In the data rows, the value 50 means zero.
Here are some points, one per row:
39,77,32,35,27,62,66,50,66,31,18,17,68,65,56,42,47,68,17,34,66,51,42,51,25,23,27,64,68,39,39,31,54,61,63,45,73,75,30,51,68,50,34,48,34,10,51,38,76,53,36,54
4,16,51,38,44,51,37,46,74,35,55,82,74,89,44,21,37,17,30,45,56,66,44,33,40,25,52,55,43,46,50,64,47,35,44,46,39,48,40,53,63,30,57,53,79,73,54,22,55,77,56,30
68,20,35,19,18,26,36,55,63,62,45,38,53,42,77,73,46,60,54,52,50,37,38,75,54,44,68,66,37,28,54,50,59,64,55,38,35,64,99,50,49,33,61,66,36,67,56,35,75,76,58,74
46,50,33,65,71,78,59,73,32,61,38,43,24,37,45,47,25,45,28,28,36,66,51,71,57,22,79,70,29,37,66,19,12,13,52,89,48,61,51,59,56,49,64,43,57,46,50,55,45,60,49,58
61,47,74,63,6,65,39,41,44,55,83,35,64,45,42,38,55,40,60,31,28,0,43,45,46,38,37,57,46,31,50,32,51,61,75,75,25,51,20,45,56,61,58,48,65,71,71,39,46,27,31,64
79,55,42,55,39,49,38,44,74,43,43,17,34,46,57,37,41,34,67,82,82,76,69,58,67,47,46,47,79,51,44,39,46,36,28,39,1,36,32,74,70,49,65,64,58,41,34,26,31,47,36,68
67,69,44,32,50,49,42,54,19,19,47,65,52,22,44,38,39,44,49,33,49,44,56,52,59,48,59,48,67,68,59,41,73,75,63,60,30,63,72,74,69,43,67,59,96,41,32,65,78,46,50,0
35,63,31,67,53,33,19,25,59,37,17,60,35,69,62,36,59,40,86,66,42,45,94,58,37,55,57,40,32,50,75,46,50,40,76,65,48,80,64,44,37,73,31,65,29,56,65,35,47,36,36,31
63,45,36,68,55,63,40,47,29,80,66,42,68,49,58,36,26,54,54,58,59,51,72,37,22,54,34,39,35,57,47,47,52,60,40,32,49,94,75,37,81,32,20,20,83,50,44,55,17,67,60,57
51,47,61,75,58,60,56,87,65,67,6,61,50,57,49,73,49,41,63,75,61,14,35,51,37,56,71,58,55,67,28,53,81,48,38,65,41,57,30,77,68,16,49,34,42,45,83,53,55,39,63,38
43,53,45,30,73,37,41,70,76,66,70,39,69,60,67,69,45,54,56,31,47,47,40,62,54,77,56,64,87,36,52,54,28,28,63,56,56,78,47,88,66,78,28,48,51,86,41,53,41,27,73,36
24,47,40,37,52,72,53,37,20,77,81,69,60,53,48,71,47,46,76,57,58,44,42,58,54,32,35,56,58,37,82,73,48,44,37,52,31,38,63,62,74,53,30,75,31,0,59,45,60,28,59,50
46,46,58,51,36,28,39,40,44,47,64,47,54,29,39,45,53,59,69,49,27,54,60,13,39,56,65,80,41,29,0,28,64,11,22,58,56,62,56,51,45,68,66,49,35,15,41,33,46,53,82,36
63,46,45,99,49,39,67,54,54,25,34,27,99,44,45,89,56,49,72,48,34,73,56,56,30,48,42,52,31,27,69,74,48,50,39,47,59,30,58,72,56,62,63,48,59,54,46,39,52,58,18,29
72,43,19,68,40,43,84,66,81,46,60,62,38,70,36,55,32,43,99,10,40,35,44,56,47,31,48,26,85,80,39,48,56,43,57,67,66,40,57,26,32,56,36,71,48,43,26,54,48,71,65,64
61,81,46,50,65,57,52,28,46,38,29,69,58,34,37,63,80,68,58,45,65,44,21,52,47,15,62,52,49,42,57,40,30,50,47,11,16,44,40,26,28,47,45,22,49,69,38,39,32,58,85,43
36,38,99,67,44,62,49,29,88,51,65,58,37,45,52,71,63,87,33,70,56,47,64,85,59,38,74,36,53,58,42,48,46,46,76,57,60,45,72,40,55,60,40,49,73,25,40,53,44,60,41,43
73,23,61,53,65,32,58,71,48,57,39,73,77,52,38,13,75,73,42,60,75,54,36,34,34,56,48,30,55,32,57,36,41,20,44,46,33,52,54,25,60,62,53,67,42,51,51,99,79,32,26,62
45,56,72,45,40,23,59,25,41,30,39,47,68,79,75,61,38,38,38,43,56,36,44,59,93,52,20,31,19,51,55,60,71,24,57,63,50,62,43,57,48,36,67,33,40,39,19,97,33,47,66,69
51,43,68,28,60,63,64,34,47,38,18,33,47,51,63,39,48,9,65,59,41,37,49,27,46,80,87,64,54,22,49,63,18,86,51,48,64,33,45,36,62,64,44,49,58,33,37,90,45,66,54,64
63,54,33,14,30,77,48,63,40,9,62,78,47,59,49,46,37,63,63,67,47,55,65,86,42,42,58,50,32,33,24,50,54,48,29,39,82,27,43,40,75,46,48,47,44,76,59,70,25,20,33,55
39,51,46,52,66,40,35,56,68,45,69,38,72,32,26,46,9,47,60,72,77,73,49,48,68,51,66,86,71,47,77,56,86,67,77,61,65,51,40,3,32,46,71,36,30,46,70,64,36,48,44,49
34,18,54,46,68,65,21,55,42,54,25,52,44,41,77,53,37,79,51,30,0,64,39,50,47,53,34,9,69,48,44,61,56,70,46,38,42,59,26,26,52,48,85,55,30,37,45,39,29,48,38,44
62,91,49,45,46,60,49,49,68,70,72,74,56,59,55,72,33,12,21,54,55,53,29,22,44,53,55,22,36,60,23,38,32,58,54,39,52,52,83,61,38,68,83,57,23,44,60,57,32,49,13,36
58,56,30,66,67,6,33,60,54,61,65,62,52,65,72,30,34,72,25,43,41,27,51,56,48,55,63,62,19,54,61,27,42,76,58,37,43,0,29,60,56,39,29,42,44,26,44,45,42,49,48,34
41,26,29,54,52,45,58,22,23,41,54,29,19,59,55,65,27,76,57,72,82,53,7,23,48,61,44,14,49,26,41,32,46,59,63,79,63,39,48,60,34,51,40,47,65,69,64,35,49,52,51,32
62,57,56,48,21,25,74,50,44,60,27,90,41,9,21,54,30,53,25,49,55,54,57,44,49,71,45,44,49,47,69,68,44,49,62,35,67,68,24,66,56,58,44,89,70,51,71,29,21,49,77,68
48,78,57,57,65,62,53,35,52,99,51,48,58,65,53,26,64,68,86,65,39,68,44,55,58,36,43,64,37,50,44,38,60,72,47,46,75,61,33,82,32,30,74,99,80,63,49,68,64,52,73,60
49,56,82,59,77,54,35,40,50,30,37,45,54,52,12,44,14,35,46,44,25,52,37,62,83,68,38,51,54,58,33,29,50,51,35,30,52,52,80,51,27,36,5,46,55,54,48,28,75,25,31,76
34,65,72,32,66,48,53,99,58,29,62,21,10,36,51,51,61,45,55,67,48,39,63,19,32,27,18,34,30,34,65,65,48,50,65,32,48,47,63,54,30,32,49,56,48,54,36,48,46,49,56,50
52,55,87,61,42,32,21,52,37,31,51,48,28,54,67,67,62,46,51,43,49,87,29,27,32,38,36,70,51,99,59,45,47,57,53,61,55,31,54,46,85,81,42,47,44,64,68,65,60,53,66,78
42,58,58,57,43,35,41,55,43,56,50,51,39,47,64,54,99,46,36,10,65,65,59,52,66,59,37,66,80,26,36,54,39,51,31,65,58,42,60,38,32,5,28,62,54,50,74,68,13,50,26,30
22,35,34,21,33,56,44,57,75,75,45,38,47,30,33,76,55,53,62,25,61,71,75,48,72,68,40,32,16,72,42,37,49,52,40,33,37,35,22,48,36,71,37,26,67,46,66,79,79,59,39,45
50,62,42,50,45,54,34,37,54,52,49,20,27,42,31,14,56,65,34,48,35,15,19,52,65,52,59,53,52,70,70,99,64,22,13,35,57,49,59,55,50,66,46,49,48,60,64,67,45,83,30,39
25,16,28,81,57,67,34,53,46,23,64,53,46,35,33,36,81,39,28,43,73,41,58,74,45,62,47,38,50,55,45,49,51,82,40,42,61,60,65,81,29,66,74,41,29,42,44,65,46,41,78,81
65,49,53,45,39,59,20,28,42,47,70,49,40,64,37,83,57,53,40,49,51,45,65,34,23,77,72,52,60,69,84,55,26,30,37,44,73,56,22,43,29,3,65,50,43,49,17,47,81,42,37,57
50,73,34,68,66,55,60,72,28,36,64,77,37,76,80,64,63,52,38,62,56,36,55,56,73,80,37,71,65,37,39,58,53,44,48,31,48,54,43,17,40,80,74,39,89,47,63,26,76,67,50,67
40,44,36,47,29,49,84,35,36,75,37,47,43,54,66,49,36,49,17,67,25,64,68,47,16,30,53,67,74,60,39,72,73,48,51,54,26,23,65,49,1,59,40,37,65,70,39,65,54,13,61,53
48,63,69,59,45,50,80,45,25,71,63,27,51,49,38,37,38,28,35,57,48,50,77,84,52,63,38,25,63,52,41,41,39,46,52,43,47,30,42,26,64,46,53,58,0,78,57,41,78,77,87,17
58,38,44,29,96,49,95,30,54,60,51,24,44,53,42,53,88,45,35,25,53,48,63,43,56,47,64,45,29,77,55,53,75,51,48,49,62,49,59,31,78,53,66,54,51,65,50,9,36,10,45,55
51,27,55,25,53,58,87,57,21,36,63,58,73,43,56,36,77,62,67,76,40,51,51,44,73,52,47,71,52,99,39,51,23,52,75,53,46,64,42,71,31,41,38,36,24,48,53,36,41,76,20,50
78,65,49,40,48,63,43,58,66,75,50,84,40,37,46,29,79,44,46,56,51,74,39,44,61,59,38,39,35,21,58,73,69,70,50,97,59,40,46,50,50,52,31,7,34,54,18,22,67,58,52,56
There is one direction along which these points spread out most. Take the direction at right angles to it along which they spread out most. Go by this last direction. For each point below, how far along it does it lie, from 0 to 99? 50 is the average, and the first point above lies past it. One standard deviation of the points above along it is 16.
50,62,42,50,45,54,34,37,54,52,49,20,27,42,31,14,56,65,34,48,35,15,19,52,65,52,59,53,52,70,70,99,64,22,13,35,57,49,59,55,50,66,46,49,48,60,64,67,45,83,30,39 47
62,91,49,45,46,60,49,49,68,70,72,74,56,59,55,72,33,12,21,54,55,53,29,22,44,53,55,22,36,60,23,38,32,58,54,39,52,52,83,61,38,68,83,57,23,44,60,57,32,49,13,36 59
48,78,57,57,65,62,53,35,52,99,51,48,58,65,53,26,64,68,86,65,39,68,44,55,58,36,43,64,37,50,44,38,60,72,47,46,75,61,33,82,32,30,74,99,80,63,49,68,64,52,73,60 36
79,55,42,55,39,49,38,44,74,43,43,17,34,46,57,37,41,34,67,82,82,76,69,58,67,47,46,47,79,51,44,39,46,36,28,39,1,36,32,74,70,49,65,64,58,41,34,26,31,47,36,68 63
51,43,68,28,60,63,64,34,47,38,18,33,47,51,63,39,48,9,65,59,41,37,49,27,46,80,87,64,54,22,49,63,18,86,51,48,64,33,45,36,62,64,44,49,58,33,37,90,45,66,54,64 70
45,56,72,45,40,23,59,25,41,30,39,47,68,79,75,61,38,38,38,43,56,36,44,59,93,52,20,31,19,51,55,60,71,24,57,63,50,62,43,57,48,36,67,33,40,39,19,97,33,47,66,69 66
48,63,69,59,45,50,80,45,25,71,63,27,51,49,38,37,38,28,35,57,48,50,77,84,52,63,38,25,63,52,41,41,39,46,52,43,47,30,42,26,64,46,53,58,0,78,57,41,78,77,87,17 9
63,54,33,14,30,77,48,63,40,9,62,78,47,59,49,46,37,63,63,67,47,55,65,86,42,42,58,50,32,33,24,50,54,48,29,39,82,27,43,40,75,46,48,47,44,76,59,70,25,20,33,55 67
61,81,46,50,65,57,52,28,46,38,29,69,58,34,37,63,80,68,58,45,65,44,21,52,47,15,62,52,49,42,57,40,30,50,47,11,16,44,40,26,28,47,45,22,49,69,38,39,32,58,85,43 25
34,65,72,32,66,48,53,99,58,29,62,21,10,36,51,51,61,45,55,67,48,39,63,19,32,27,18,34,30,34,65,65,48,50,65,32,48,47,63,54,30,32,49,56,48,54,36,48,46,49,56,50 40
68,20,35,19,18,26,36,55,63,62,45,38,53,42,77,73,46,60,54,52,50,37,38,75,54,44,68,66,37,28,54,50,59,64,55,38,35,64,99,50,49,33,61,66,36,67,56,35,75,76,58,74 58
